Rows are one point carried round by a steady rotation, each followed by how many ticks it has turned.
The counts run from 0 to 202.
[ 94 173 147 143 117 153 139  94 110 106 129 154 166 164 129  98 148 104
 131 115 135 107 113 117 120 146 139 150 136  92 124 126 143 102  98 127
 106  92 164 134 138 162 116 160 120  99 122 116 100  86 151 130 126 104
 119  97 154 145 120 160 149 115 102 133 136 134 149 182 118  89  73 151
  92 134 128 166 148 150  47 174 156  80] -> 22
[133  76 163  87  97 105 144 148 117 157 137 141  86  81  49 146  74 104
 124  84 125 163 132 148 155 106  83  94 144  96 129 175 169  84 135 134
 123 136 172 110 136 109 132 162 168 133 133 150 134 100 113  82 158 118
 109 122 108 113 146 157 137 121 119 125 152 170 150 122 167 164 164 118
 168  83 151 133 154 145  89 137 139 168] -> 109
[138 169 123 134 114 159 154  91 150 106 141 117 151 174 184 120 161  93
  83 103 125 103 104 148  97 119  93  88 131 129 173 127 103  98 140  89
 108 118 115 122 117 105 140 135 135 127 148 173  96 144 135 171 143 104
 116  97 140 137 103 125 178  96 108 130 103  88 126 173 168 105 114 104
 128 144 106 154 111 108  85 108 118  70] -> 180
[122  76 134 114 181 132 131 157 152 101  98  90 149 142 113 148 144 178
 167 117 146 108 123 165 170 151 106 155 140 112  87 143 130 110 172 107
 149 172 102 115 132 112 141 162 149 135  95 103 114 158 114 109 142 144
  86 126 103  83 121 139 128 183  95 141  84 161  91  82 108 128 161 102
 132  96 136  82 114 134 175 132 134 116] -> 126
[ 93 138 180 113 141 140 120 143 120 170 132 113  98 140 101 128 137 108
  81 147 143 181 110 116 103 103 133  89 130 112 154 125  83 163 156 123
 101 108 127 145 118  99  76 133 121 121 102 124 176 127 126 203 106 174
 163 132 116 147 127 114 100 132 118  72 144 153 104 133 139 131 143 161
 168 105 164 127 139 164 129 104 116 159] -> 162
[ 88 126 173 143  95 156 144 124 132 126 128 153 158 122  97 118 119  90
 116 125  67 175 127  99 127 126 128 130 132  93 167 119 170 103  82 131
 123  68 225 111 108 163 102 136  92 111 123 102 165  91 134 116 129  97
 134 120 131 134 115 160 122 132 136 131 155 149 152 132 132 144 104 133
 122 125 131 110 136 173 107 180 103 155] -> 19
[152 129 170 110 115 134 142 138 181 139 168 115 146 107  93 140 135 141
 105 122  89 145 130 126 119 118 101  82 152 115 163 164 121  95 160  97
 128 127 158 100 104  76 123 131 118 137 168 173 133 165 123 163 165 118
 130 151 146 163 123 118 158 116 120  99 129 127 132 108 188 156 153 105
 187 102 156  96 115 137 134 108  80  97] -> 188
[167 111 110 132 145 124 103 140 112  83 138  77 115 136 139 142 161 173
 114 135 120 116 189 136 130 153 141 175 159 121 105 145 140 105 121 126
 139 123  95 138 121  94  96 135 146 166 128  74 130 178  70 112 120  95
 155 196 144 120 168 124 124 116 138 136 127 126 100  47 134 120 133 129
 130 119 126  40 120 138 170 134 114 132] -> 57
[175  92 103 136 124 153  75 141 101  94 156  59 121 130 137 176 201 167
 118 140 130 108 137 181 127 136  89 152 169 133 140 179 105  94 160 116
 142 130 106 147  91  99 110 144 108 123 141  92 137 161  98  95 144 105
 105 137 176  95 123 121 129 108 102 100 121 139  86 115 130 150 128 125
 120 108 105 108 140 133  85 123 125 148] -> 47
[ 88 190 100 169 159 132 148 120 108 165 109 139 127 172 149 122 150 114
 148 127 155 105  78 112 104 130 144 111 101 125 148  74  91 166 140 113
  96 120  86 146 135 150  92 104 124 144 109 148  99 113 177 209 106 158
 144 110 109 136 104 104 107 138 130 119 114  92 118 166 112  75 140 146
 100 130 126 164 131 125 121 108 150 119] -> 154
[115 122 139 100 143 142 115 181 109 100 162 109 148 133 117 125 175 161
 125 149 112  92 140 153 126 157 162 158 183 114  90 226 147 102 158 136
 144 104  99 143  75  98 154 141 156 102 146 163 119 143 112 103 180 125
 119 113 167 180 122 125 170 106 113 125 104 151 144 131 129 154 115 126
 168 107 121 121 115 140  70 138 128 100] -> 200
[147 140 121 109 136 142 114 123 147 126 155 155 168 132 139 134 154 163
 134 150 114  74 120 149  97 149 130 121 142 139 110 178 133 101 152 116
 157 126 117 141 113 100 170 129 126  91 156 205 114 137 155 108 179 133
 108  82 176 200 113  98 161  91 153 152 104 107 133 155 132 132  95 118
 146 140 130 172 130  94  80  98 130  60] -> 196
[179 137  88 150 137 147  65 123  74 114 154 115 115 154 135 176 169 171
 132 129 157  92 139 178 113 149 114 145 124 128  95 178 122  84 145 113
 127 113  76 174 111 109 105 131 140 119 144 114 110 136 117  97 159  96
 128 139 175 146 130 114 137  65 132 117 109 112 103 127 115 107 119 135
  94 129 121 151 156 108  47 123 162 104] -> 48
[137  89 135 104 138 148 113 183 158 107 168  94 149 107 120 128 159 172
 114 152  71 116 141 158 136 133 124 141 180 125 147 189 147 106 163 137
 166 119 140 133  65 109 131 131  92  92 158 144 150 159 108  99 172 145
  95 137 158 162 102 123 154 139 130 108 118 169 150 127 151 185 141 112
 176 102 133  84 116 130 111 129  79 127] -> 199
[ 77 120 126 106 121 123 138 121  86  86 118  52 107 135 174  69 124 100
  70 144 131 136 165 105 135 132 171 152 140 127 145 128  95 154 103 164
 110 139 104 126 122 147 172 144 146 151 117  84 141 125  71 127 106 103
 139 144 111  80 155 141 169 161 126 141 162 133 160 150 112 130 100 142
 138 119  86 125  97 121 124 140 140 148] -> 84
[196 138  49 159 106 103 103 130 146 147 178 122 115 129 140 169 134 146
 160 142 100 113 131 125 109 131 112 100 116 147 131 138 137  99 123 111
 119 126 119 162 100 127  78  68  99 162 170 129 118 149 111 124 142 105
 133 169 169 159 129 101 103  98 152 133 123  90 129  92 141 125 146 118
  74 144 108 127 155 103 161 107 137 112] -> 55
[134 118  80 128 172 128 129 129 141 118 108 136 142 129 124 153 145 178
 190 110 163  86  86 158 164 151 116 136 143 128  93 123 112 133 189 114
 134 186  97 140 127 120 146 156 162 118 115 158  87 147 148 132 157 155
  78  97 112 107 116 123 134 169 104 138  65 130  93 142 120 115 160 100
 115 104 134 144 145 103 129 112 159  96] -> 127
[156 118 165 123 134 134  90 129 134 130 144  89 156 112  63 144 171 154
 141 133 139 153 125 147 138 154 100 120 166 118 158 158  80  84 191 103
 118 121 149 125 121 102  84 169 100 118 134  78 147 137 133 147 142 115
 124 134 180 123 122 157 119 133 102  79 142 143  75 143 141 150 147 123
 122  84 136 105 136 174  78 123 106 130] -> 36
[105 162 145 120 107 167 128 113  90 123 140 100 108 170 168 130 160  89
  64 139 172 132  91 176  99 114 107 102 122 128 166 129  87 138 130 106
 106  98  86 140 118 110 146 145 130 105 115 134 139 125 145 164 112 139
 138  72 134 131 102 108 141  92 117  90 117 119 125 199 148 113 109 146
 161 131 115 176 119 123  65  97 126 126] -> 169
[ 74 141 110 130 180 132 151 182  76 133 124 101  75 177 142 115 151 127
 137 127 165 115  98 138 126 138 144 163 131  88 114 136 129 143 131 140
 104 118  81 155 100 123  93 113 149 141  82 122 123 128 115 172  98 148
 152 128 109 127 142 117 102 141  98 107 101 165 136 115  88 103 146 180
 120  92 147  84 134 144 122 142 149 160] -> 147
[ 81 182 154 156 166 153 147  91 104 129  93 164 132 174 140 123 147 110
 110 145 172 138 102 122  86 132 156 121  86 137 100  86  95 179 119 119
 114 101  96 134 160 138 109 135 136 129  96 129 131 109 154 185  96 142
 146 102 113 150 119 106 110 106 136 137 130 103  85 158  98  88 101 160
 131 147 163 163 104 133 109 107 142 111] -> 159
[119 135 155 142 101 139 128 129 122 133 172 117 125 124  72 103 155 102
 146 115 102 148 121 111 142 150 115 117 158  92 168 159 108  82 142 116
  97  85 189  97 112 126  75 149 114 135 129  96 135 112 134 157 135 110
 134 139 156 122 111 174 133 147  87  90 160 153 145 148 168 130 132 148
 112  83 143 100 146 179  65 172 105 142] -> 25
[126 132 196 141 124 141 115 108 143 116 129 138 156 122  49 113 156 127
 141 118 105 182 154 107 121 147 119 129 156 104 137 134 136  75 123 118
 112 113 211 107 137 127  67 172 127 136 128  87 157 124 122 137 126  96
 149 179 150 125 121 165 119 121 111 112 174 150 106 108 149 116 120 140
 121 110 155  93 142 190 111 158 110 134] -> 30
[114 104 161  67 142 125 135 103 120 118 107  83 131  96 124 112 123 103
  93 122 172 147 132 142 162 122 126 111 151 138 148 143  63 134 172 137
 111 165 111 106 153 130 187 179 162 129 119 113 135 117 134 118 155 134
  73 101 109  91 122 156 172 168 101 121 143 154 118 183 138 162 113 103
 162 118 108 172 103 116  83 107 148 121] -> 100
[ 93 140  95 131 118 107 129 117  90  97  88 101 130 151 204  87  95 114
  87 158 131 115 147 118 117  98 172 149  95 150 130 115 136 174  97 182
 121 136  95 147 131 168 187 123 129 136 111 113 135 123 119  88 112 113
 129 129 115 116 141 119 160 121 155 157 138 105 147 161  94 114  85 132
 117 157  87 169 108  80 125 122 173 128] -> 80
[183 151 182 159 108 150 108  73 167 134 115 190 172 116  74 145 149 141
 150 112 104 158 131 111 115 150 109 109 114 125 112 112 143  85 109  90
 133 106 206 116 164 134  72 143 101 123 143 102 148 109 170 120 141  93
 124 142 154 151 116 139 100 102 147 145 146 111  88 114 150 118 113 102
  96 141 145 134 143 161 127 125 125 101] -> 34
[123  98 139 113 168 128 148 126 107 109 104 114 117 141 106 143 131 152
 182  87 168 105 141 167 156 172 119 151 137  98  76 149 170  98 168 120
 120 151 112 108 151  80 135 193 188 124 108 138  82 134 121 110 163 104
 117 127 100 106 143 135 164 147  85 147 103 150 108  98 122  97 148 119
 140  98 166  89 131 118 117 147 156 109] -> 121
[124 108 147 120 133  96 111 161 115 138 116 113 110  89 130 127 109 148
  83 178 109 164 194  88 111 113 178 146 122 144 123 135 121 168 101 169
 146 133 122 150 104 132 132  95 117 145 123  93 185 130 102 104 114 138
 160 183 122 159 157 107 105 140 186 137 155 145 127  83 115 156 107 131
 149 123 128  93 119 122 188 109 116 165] -> 72
[157  90 117 115  66 121 137 118 151 162 143 158 116  77  86 161  66 103
 137  97 122 158 102 136 154 106  88  80 114 139 163 132 153  96 130 137
 133 149 185 118 145 132 142 130 129 125 148 148 132  97 134  78 165 120
  78  94 106 112 139 149 137 137 116 140 143 146 150 149 164 164 162  93
 122 125 120 180 148 110 103 115 128 148] -> 108
[ 99  98 131 129 194 134 119 200 101 142 112 118  83 150  95 161 137 182
 171 133 137 132 119 176 145 139 134 159 137  80  85 150 155 151 153 157
 141 115 110 148 105 122 115 133 141 125  94 129 139 136 109 118 120 176
 137 132 104 144 136 113  92 134 124 120  96 182 124  72  94 143 159 154
 150  72 177  80 135 153 149 140 125 180] -> 136
[133 112  98 101 118 119 148 134 110 112 143  96 102 130 115 138 121 134
 155  83 165  92 109 160 182 148  97 135 166  96 114 161 142  85 177 128
 123 160 105 120 126 110 156 182 193 139 113 158  67 141 117 108 163 105
  81 107 125  87 125 165 168 141  87 139 104 141 136 157 142 120 161 105
 128  89 121 134 142  98  64 144 162 109] -> 116
[135 113 140 102 159 101 113 149  95 111 113  75 122 121 145 103 147 174
  99 184 159 125 188 124 110 139 187 162 146 142  96 153  95 180 133 143
 131 140  67 153 121 107 141 127 151 141 116  88 153 158 104 135 118 139
 166 171 129 155 160 108 121 135 159 124 144 142 105  99  94 129 115 148
 154 106 135  90 101 118 153  98 140 129] -> 68
[153 165 104 148  96 142 128  74 169 123 123 154 190 145 118 118 158 116
 166 120 102 122  99 113 132 132 101 105 121 123 163 110 117  88 134  95
 101 127 175 118 133 148  93 143  80 128 135 117 105 107 182 149 136  96
 103 132 156 122  92 148 137 139 105 128 129 110 121 182 147 118 113 103
  58 153 114 161 146 143  79 131 131  73] -> 28
